128 stands for zero in the data rows.
Some points, each followed by its number:
[ 84  81 123 126  86 129 176 133 175 134 173 127 131  81 127  85 216 177
  82 132 128 130 131] 0
[130 127  31 126  86 129 176 225 175 134 173  35 131 126 127  39 170 177
 128 132 128  84 177] 1
[ 84 127  31  80  86 129 222 255 129 134 173  35  85 172 127  39 124 223
 128 178 128  38 177] 2
[ 84 127 215 126 224  37 131 133  83  88  81 127 177 126 173 131 124   0
 174 132 128 176 131] 3
[197 127 169 139 178 116 131  99  95  88 127 127 131 139 127 131  45 119
 174 132 128 130 165] 4
[130 127 169 172 224  83  85 133 129  88 127 127 131 172 127 131  78  85
 128 132 128 130 131] 5
[ 60 148 123 102 123  95 176 203  92 171 111 127 122 114 140 155 191 128
  94 181 115 117 110] 6
[130 127  77 172 132 129  85  87 221 134 173 127 131  81 127 131 216 131
 128  86 128 176  85] 7
[  0 160   0 193  19 116 231 234 175 167 173  94 119 194 127 131 149 210
 149  65 161   7 153] 8
[  0 127   0 126   0 129 255 255  83 225 127  81 131 126 173  85 124 255
 128 178  82   0 177] 9
[222 127 169 126 178 129 131  87  83  88 127 127 131 172 127 131  32  85
 174 132  82 130 131] 10
[ 96 127  77 172  98 129 118  87 175 134 173 127 131 114  94 131 216 131
 128  86 128 176  85] 11
[197 105 157 126 153 141 118  87  95 112 114 140 131 126 127 143  69 131
 149 111 128 142 153] 12
[176 127 215  80 178 175  85  87 129  88  81 127 177 126 127 131  78  85
 128 132 128 130 131] 13
New points follow, each followed by the number of its nearest point above by angle.
[133 114 169  93 190  62  97 133 104 155  72 127 164  93 161 164 167  30
 207 153 115 163 165] 3
[ 60 139  53 160  61 129 168 148 162 158 160 149  97 139 127 118 191 155
  94 111 128 126 110] 8
[176 139 203  93 178 162  85  99 117 134  81 140 164 126 115 131  78 119
 128 144 115  96 131] 13
[176 127 215  80 178 175  85  87 129 134  81 127 177 126 127 131  78 131
 128 132 128  84 131] 13
[ 84 127  77 126  86  83 131 133 175 134 173 127  85 126 127 131 216 177
 128  86 128 176  85] 11
[130 173 123 126  86 175  85  87  83 180  81 173  85 126 127 176 124 131
  82 178 128 176  85] 6
[ 38 127 123 126  86 129 176 179 175 134 173 127 131  81 127  85 216 177
  82 132 173 130 131] 0
[ 84 127  77 172  86 129 131 120 175 134 173 127  97 126  82 164 182 131
 128  86 161 176  85] 11
[176 127 215  80 178 129  85  87  83  88 127 127 177 126  82 131  78  85
 128 132 128 130 131] 13
[176 127 215  80 178 175 131  87  83  88 127 127 177 126 127 131  78  85
 128 132 128 130 131] 13
